In the rows, zero is written as 128.
Each path below is one point turned by a fixed rotation once a step. After each direction that follows a path, write how fast that rotation turns it, in degrees each step (0 if it stays still).
Each turn is a multiple of 5 degrees from 10 to 175, or 0.
path 1
[132 135 135 110 128 131 119 123 132 119 125 119 129 124 134 123 129 121
 118 126 126 138 129 138 125 141 127 130 134 125 125 125 129 130 130 121
 123 130 124 129 143 128 127 120]
[135 129 131 105 124 118 120 124 128 119 129 127 131 130 129 129 132 115
 133 122 130 134 126 141 126 132 123 124 131 119 123 129 127 129 125 118
 123 133 126 126 141 129 124 119]
[133 129 131 113 133 126 120 121 127 126 128 131 120 124 133 129 130 121
 125 121 126 141 131 135 121 134 131 122 141 122 124 128 130 133 125 122
 122 134 121 134 143 126 121 119]
[138 136 134 111 121 126 123 126 130 119 124 123 124 118 129 124 127 116
 125 125 131 138 128 136 125 139 126 128 135 122 132 129 134 133 133 123
 127 127 122 124 142 125 123 119]
[127 133 133 107 125 125 119 120 131 119 126 122 128 131 135 126 133 121
 126 124 128 136 126 142 126 134 124 127 133 126 122 125 127 126 129 123
 119 136 128 129 143 132 125 119]
[138 129 130 109 129 116 120 122 125 121 133 127 127 126 131 130 129 115
 130 121 128 136 130 134 122 136 128 121 137 119 122 127 127 133 122 120
 126 129 124 129 141 125 120 123]
[134 132 135 113 133 130 119 126 131 124 122 128 123 121 130 125 129 122
 121 122 128 142 131 136 126 136 127 126 137 121 129 130 134 132 129 118
 123 134 120 130 141 126 126 114]
[134 134 131 107 115 124 124 126 129 122 124 126 125 125 134 125 129 114
 128 127 130 133 125 142 125 134 125 128 133 121 127 127 130 130 133 126
 122 131 125 126 144 129 123 122]
[128 131 132 109 132 122 118 116 127 118 130 121 124 127 132 129 135 122
 130 120 129 138 130 137 122 133 126 125 138 127 124 124 126 128 123 123
 123 134 128 131 143 127 121 119]
[141 132 135 111 130 124 120 127 126 120 129 126 128 123 130 127 125 116
 122 123 128 140 130 134 128 141 131 122 135 119 120 129 130 132 127 118
 126 125 121 127 140 125 125 121]
[132 131 135 108 124 126 120 125 132 124 122 128 126 127 132 125 133 118
 126 123 129 136 127 141 127 130 122 130 133 118 131 130 131 132 132 119
 121 138 122 128 139 131 125 114]
[134 131 127 108 121 124 123 120 126 121 128 127 125 124 135 128 129 117
 130 126 127 135 126 139 117 135 128 124 138 125 125 125 126 131 127 127
 123 131 127 131 149 125 119 125]
[132 134 135 112 134 121 118 121 129 115 128 121 122 123 127 127 132 121
 126 120 132 143 130 135 126 138 126 124 135 128 125 128 132 128 127 121
 124 129 125 126 138 124 123 115]
[137 132 134 107 124 126 120 127 130 124 126 126 130 128 136 125 129 115
 119 125 125 135 129 138 130 138 127 125 132 116 121 127 129 131 131 120
 124 131 121 129 140 132 127 122]
[134 128 130 109 126 121 121 121 130 123 126 128 127 124 130 129 133 119
 134 123 128 134 126 140 119 129 123 129 136 120 133 128 128 134 126 118
 123 136 124 129 143 127 121 118]
[133 134 130 112 129 127 121 123 127 119 125 129 120 123 131 127 125 120
 125 125 128 140 128 137 122 139 133 121 139 128 122 127 132 129 128 125
 122 128 126 131 148 123 122 120]
[133 135 137 110 124 121 121 124 129 117 128 120 122 124 132 124 133 115
 124 121 132 138 129 136 132 136 122 127 133 122 128 126 131 130 133 123
 124 131 122 124 135 129 123 117]
[133 129 131 107 128 126 118 121 130 124 128 124 132 129 136 127 130 120
 124 124 122 134 129 140 121 135 127 129 136 119 124 125 123 132 125 118
 123 135 124 133 144 131 124 124]
Directions:
[129 129 130 129 129 129 128 129 128 129 128 127 126 126 129 127 128 127
 124 127 128 130 130 125 131 130 129 128 129 126 129 128 130 129 131 128
 129 127 125 127 125 128 128 127]  110
[127 127 127 126 126 126 129 126 126 131 130 128 126 130 132 129 131 127
 128 126 127 127 129 127 128 126 128 128 130 126 129 126 127 129 128 131
 128 131 126 129 126 130 125 130]  120
[128 128 127 128 128 131 128 129 128 130 128 130 129 129 131 128 126 128
 124 130 125 128 128 128 128 130 131 127 129 129 124 127 127 127 128 129
 127 127 128 131 131 129 129 131]  170
path 2
[134 139 123 146 122 121 123 130 116 136 135 116 130 114 134 132 136 122
 124 131 131 123 131 130 129 115 125 128 133 130 126 124 134 136 133 133
 128 128 119 130 130 121 129 134]
[131 139 123 145 126 124 123 126 117 134 133 114 122 116 128 131 137 122
 128 126 129 123 133 127 128 109 126 134 133 129 128 121 138 139 132 130
 127 127 124 128 129 125 123 129]
[138 139 125 146 125 130 125 124 121 135 134 120 119 120 130 131 134 127
 122 121 129 122 135 127 125 108 130 135 134 128 129 122 141 131 132 130
 128 129 124 127 131 126 127 135]
[140 140 123 146 122 125 124 130 118 137 135 120 129 117 135 131 133 125
 120 126 132 120 132 129 126 114 127 128 134 128 127 126 137 130 134 132
 128 131 119 129 132 122 132 138]
[132 139 122 145 123 121 123 129 115 136 133 115 127 114 133 132 137 121
 126 130 131 123 131 128 128 113 124 130 133 129 126 123 135 139 132 133
 127 128 120 129 130 123 127 130]
[132 139 125 145 126 127 124 124 117 135 133 116 120 119 127 131 136 123
 127 124 128 124 135 127 126 107 128 135 133 128 128 120 139 136 131 130
 127 127 125 127 129 126 123 129]
[140 140 125 146 124 129 124 125 120 135 135 120 123 119 131 131 133 127
 121 122 130 121 135 129 125 110 130 132 134 128 128 123 141 129 132 132
 128 132 123 127 130 125 129 138]
[137 140 121 146 122 122 123 131 118 136 134 117 129 115 136 131 134 124
 122 128 132 121 131 128 126 115 126 128 133 128 127 126 136 134 134 133
 128 131 119 130 130 122 131 137]
[130 139 123 145 124 122 123 127 115 135 133 114 124 116 131 132 136 121
 128 129 131 124 133 127 128 111 125 132 133 129 126 121 136 140 132 131
 126 126 122 128 130 123 125 128]
[135 140 126 146 126 129 125 123 118 135 134 118 120 120 127 130 136 125
 124 123 128 123 135 128 126 107 129 135 134 129 128 120 140 133 130 130
 128 129 125 127 130 126 124 131]
[141 139 124 146 125 127 123 127 120 135 136 119 125 119 133 131 134 127
 120 124 131 120 133 130 125 112 128 130 134 128 128 125 139 130 133 132
 128 132 122 128 130 124 129 140]
[135 139 121 146 122 121 122 132 117 136 133 116 128 114 135 132 135 123
 125 129 132 122 131 127 126 116 125 129 133 128 126 125 136 137 134 133
 127 129 119 129 130 122 130 134]
[130 140 124 145 124 125 125 125 116 138 132 115 122 116 128 131 135 121
 127 127 129 125 134 127 127 110 128 134 133 129 127 119 137 139 131 130
 127 126 123 128 129 125 125 127]
[138 139 126 146 125 129 126 122 119 135 135 120 121 121 128 131 136 126
 122 122 128 121 136 130 127 107 131 134 135 129 129 122 140 130 130 131
 127 130 123 127 129 125 125 134]
[141 140 123 146 125 125 122 130 120 135 136 118 127 117 135 131 135 126
 121 125 131 120 132 129 126 114 127 128 134 128 128 127 138 132 134 133
 128 132 120 129 130 123 130 139]
[132 140 121 145 123 121 123 131 115 136 132 115 126 114 133 132 134 121
 126 129 132 124 131 126 126 114 125 130 132 127 126 121 135 139 134 131
 127 127 122 127 130 123 129 131]
[132 140 126 145 124 127 126 123 116 137 133 118 122 118 128 131 136 121
 125 125 129 124 135 128 127 108 129 134 133 129 127 119 139 135 130 129
 128 126 123 126 131 126 125 127]
[141 138 125 146 126 129 124 124 121 135 136 119 125 120 131 131 136 126
 121 123 129 121 135 131 127 109 130 131 135 129 129 124 140 130 131 132
 129 132 123 128 129 124 126 137]
Directions:
[130 127 127 128 129 126 126 130 128 126 129 126 131 126 130 129 130 129
 128 131 128 127 127 130 130 131 126 125 129 129 128 132 126 129 129 130
 127 129 127 130 127 126 128 130]  100
[130 127 127 129 129 126 129 127 129 128 129 131 132 125 127 129 126 129
 130 128 128 128 127 126 125 128 130 128 128 131 127 127 129 127 130 130
 129 126 129 125 125 129 126 127]  0
[124 129 128 128 125 126 129 129 125 131 127 129 131 127 129 129 126 125
 127 130 130 130 128 128 128 129 128 127 127 129 126 126 125 128 128 128
 128 127 125 128 130 127 130 125]  95
